Each named move below is a turn or a mirror, shown by a few rows before and after it. Which moves, in which order, take the first row of each later pair to the second? The first pair is answered.
q873:
[-11   1  -3   2   5   7  -5  13   1  -1  14  -5  -4   5  -5  -1   0 -19
  10  14   3   1  -6 -17   2  13   6  -8 -11   0   3  -2   5   2  13  -4] => [-11  -1  -2   2   5   7  -5  12   0   0  13  -8  -4   4  -7   0   0 -19
  11  16   2   2  -7 -18   2  12   4  -9 -11   1   3  -2   6   2  14  -4]
[ -1  -7 -10  21  -5 -35  17   2 -11   8  -7  -9  18 -25 -11   3 -15  20
  -4 -15  -5   8 -13   2   9  12  -3   7   2   6   2  -1  10  -3 -17  12] => [  3 -15 -14  10 -11 -23  21   6 -10  -2   0  -5  23 -12  -7  -7 -19  20
  -4  -5   7  17 -14  16  11  16 -12   7   0   6   2   2   9 -15 -21   7]
[ 20   9   2   7 -13  -4   0 -10  -2   1  -7   3   6 -10  13   6  -1   4
  -9 -28   3 -15   0   2  -4   2  -5  -1 -12   3  -5   9  15  -3   6   5] => [ 23   4  -1   1 -16   3   1  -5   1  -7   0   3   8  -1  16   1  -4   2
 -11 -19  11 -10   0  12   0   1 -12  -2 -13   7  -4  11  13 -14   2   0]
[  1 -20  -1  -6  -3  13   7  12   5  -8   0  -7   2  20   7 -12  -8  -9
   6  30  11  30   8  18  12  19   3  -6 -12  10  -7  -4   7 -19  -7 -12] => [-11   1  11  20  11 -23  -5   2  -4  18 -21 -13 -10 -17  -6   7   6  -8
   5   4 -26   2   6 -17   6  20  23  -8  -9  -2  -9 -12  12  17   6   8]
q321:
[ 11  21   7   5  -4  -9  -7   4  30   8   7  -5  -9   1   3  -1 -16 -23
   3   0  23  -3   2 -17   2 -19   5   9   1   9 -14  14 -18   7   9  -6] => [ 13  19   8   2  -4  -6  -6   5  29   4  10  -5 -10   3   3  -1 -19 -25
   2   1  26  -2   4 -17   2 -20   3   8   1   9 -14  13 -19   6   7  -6]
[  7   7   4 -43  -9  28   1  -7  13   1  47  -2 -14   8 -12  -4  24 -23
  18 -13  10   9   4 -24   7  11 -13 -16  -2   7 -11 -20 -15  22  -3 -13] => [  3  20  13 -22  -4  -3  -5 -12   5  18  26  -4 -20 -18 -14   8  30 -12
  10 -40 -14 -16   3 -42   1   3  -4   0   4   1 -15 -16  -9  37   2  -4]
[ 18 -16   0  -3   8 -20  33  23  -5  -6  18  10 -14  38   6 -14 -30 -10
  20  -7  13 -18  20  -1   1  -6 -11  26   3  21  -9  39  -6  -1  14 -29] => [ 17 -11   2   5  12 -33  29  21 -10   4   8   7 -14  26   6 -11 -26  -4
  15 -16   4 -32  19 -12  -3 -10  -6  32   7  18 -11  39  -6   6  17 -24]
q291:
[ -2  -9 -31   5  26 -28 -15  -4  -1 -12 -20  -3   0  -8  15  -1  -2 -51
   4  11 -22  21  11 -14  -9  11  16  -4  -1 -12  -5 -16  13  17  -3  -4] => [ 13 -12 -30   7  18 -43  -9   0   1 -20 -34  -4  10  -7  31  -6 -11 -30
  -5 -10 -14   5   4   0  -8  -6   3  29   0  -9  -9  -6  11   0 -15 -13]
[  3  19   4 -10 -10  30  -9  -3  10 -11  12  13  13  11  -1 -21   1 -10
   6 -19  19  -1  -5  24  -1 -23 -22  14  -7  -8  26   5 -20 -13  -4  10] => [-15  24   7  -1   8  32 -17 -13   2   7  15   8   0  -7 -18  -6  16 -27
  17  -9  -6   6   0  -3   0  -5  -2 -16  -8 -13  27 -10 -14  12   9  27]
[  0 -10   6   3   2  -8   3   8  -9  -7  -6   3   0  -1   7   1  -3   9
  -4   4   0   4   0   1   5  13   6   5   3   2   0  -3   4 -12  -7   1] => [  1 -11   5  -1   3  -2   2   5 -10  -9  -1   2  -3   2   5  -1  -2   6
  -2  11   3   9   0   2   5  14   7  -1   2   3   0  -4   4 -13  -7   0]
[ 11  -4 -30  23  11  -2   6   9   3  25 -21  24 -21 -16   5  15  -1  27
 -24 -14 -19 -22   4 -14   9  -3  25  13   6 -23   9  -2  -8  12  -2   5] => [ 25 -12 -38   0  -6  26  13  12  15   1  -5  31  -7  12  17  -2 -15  26
 -21  -2  16  -5   3  17  11  -9   4  16   1 -13  11   5 -14 -14 -13 -13]
q594:
[ -9 -17  -2  33  13 -40  17  -2 -12   0 -28  -7   8 -10 -26  -2  -1  25
 -16  -4  -5  -4   7  14   6  20   3  15  -4   0 -10 -11  33 -15  -2  11] => [  5  -1   5  23   2 -40  10  -8  -2  -3 -31  -2  14 -10 -19  -2  -4  23
 -13 -29   2 -28   1  15   4  -7 -12  33  -2  -4 -10   2  26  -8  -3   4]
[ -5  18  10 -27  -2  21  -7  29  15 -12  48  16  -4  17 -26  -3 -19 -26
  17 -12 -20  29  18  -6  -3  27  -3 -18  12  -6  46 -17  -1   8   8   9] => [-14  16  10 -12   5   4  -8  29   7  -2  39  12  -9   5 -30   5 -13 -22
  14 -13 -36  26  19 -19  -4  37   7 -23  13  -8  46 -20   4  14  11  17]
[ 18 -11  26   8   3 -20  16 -27 -13  17 -36  15  -2 -19   4  -7  16   1
  -1 -11 -16 -20   9  -8   6  -4   4  39   5 -23   3   9   6   0 -13  -9] => [ 32  -9  22 -13 -11   2  17 -30   0   2 -24  22   3  -1   9 -14   8  -7
   6 -13   6 -17   9   7   7 -18 -11  44   4 -19   4  13  -1  -9 -17 -21]
[-18  23  10  12  -7 -12   6   8  -1  17  10  -5  -1  14  -1  11  15  12
  -2  -1  -7 -17  -1  -8  -6 -13 -13   6  -6   9  23 -27 -12 -24   8 -20] => [-14  24   9   8 -11  -7   6   8   1  14  15   0  -2  17   2  10  14   9
  -2  -1  -1 -16  -1  -3  -7 -17 -16   5  -8  10  26 -25 -12 -27   6 -24]
Pairs:
Each pair is two moves apart.
[  2 -22  -4  -1   2  26  14  18   3  17  17  -6  -1  12 -12   7   5  -5
  16  17   9  14   7   2  15  23   2 -12  -5   4   0 -10 -10 -11  -9  -3] => [  5   6  11   9   2   5   2   7   5  33   0  -5  -5 -12 -15  19   9  -5
  19 -23 -12 -23   2 -21   6   4   5   2   0  -6  -4  -6 -10  18  -2   5]  q873 then q594
[-13   6   6  11   0 -25   0   9   6   0  -7   7   1 -16   7   9 -26   9
 -13 -33   9 -26 -29 -16  -2  20   3  -2   0  -9   3 -14   5  -5   3   0] => [ -9   2   2   5  -4 -20   6  16   7 -11  -4  10   5  -7  14   2 -32  13
 -16 -34  18 -21 -32  -5  -2  17  -5   6  -1  -8   3 -10   7 -17  -4  -6]  q873 then q321
[-14  13 -13  -8  13   0 -33   1   2  11  45  17  -1   9  -1 -12   6 -18
  16   2  27   2   6   6   2 -18 -33 -28 -25 -24  -5 -20   8  22 -21   5] => [-26  10 -13  11  23 -18 -35   0  -9  22  36  11  -8  -6 -10  -7  14 -11
  12   2   9   5   7  -5   2  -7 -19 -33 -23 -27  -5 -24  16  25 -19  12]  q594 then q594
[ -8 -12 -15   7   5   4   2  12  -6  -6   8  13  -1  13   1  -2  -4   3
   5  31   9  22   5   4   5  21  13 -11   0   8  -9  -2   5 -19  -7   2] => [ -3  17   1  16   2 -19 -10  -2  -6  11 -13  12  -5 -15   0  12   3   4
   7 -15 -12 -21   1 -21  -1  -3  15   7   5  -1  -9   3   6  14   2  13]  q873 then q594
[-13 -22  -5  23  13 -12   1  11 -18  10 -11 -11   2   2  -9  -7   2  12
 -11   6 -11  22  -3  -5   0  13   2 -19  -7   5   3 -12  15 -25  -1   0] => [ 10 -13  -4   0  -9   5   5  10  -3  -8  -5  -5  11  20   6 -19  -8  13
  -7  -9  14  10  -6  16  -1 -15 -23   4  -9  10   0   1   5 -32  -9 -16]  q594 then q291
[ 25  -4   2  -5 -10  11  13   9  13  -5  18  13   1  20  22 -17 -20   0
   8  -5  15   8   6  14  -2 -11  -8 -19  -7  -4  14  -7   4  -6   0   5] => [ 10  -6   8  28   6 -25  12  10  -3  16  -3   6  -8  -9  11  -3  -7  13
  -1 -13 -17   0  10  -8  -2   7  16 -18  -4 -10  13  -9  14   7   2  23]  q594 then q321
[-10 -11 -11  -8  -7  13   0   1   1  -3  12  -4 -10  -1  -3 -10   8 -24
   1  23  12  17   4   5  -2   8 -11 -14  -4   1   2   3   5   7   2   3] => [ -8  -9  -2  13  -8 -24   2   5  -6   5 -15  -7  -4 -19   4  -5   6   3
 -15  -5  -1  -9  -1   3  -2  -2  -8  19   0   0  -6  12  10   3  -5   3]  q594 then q291
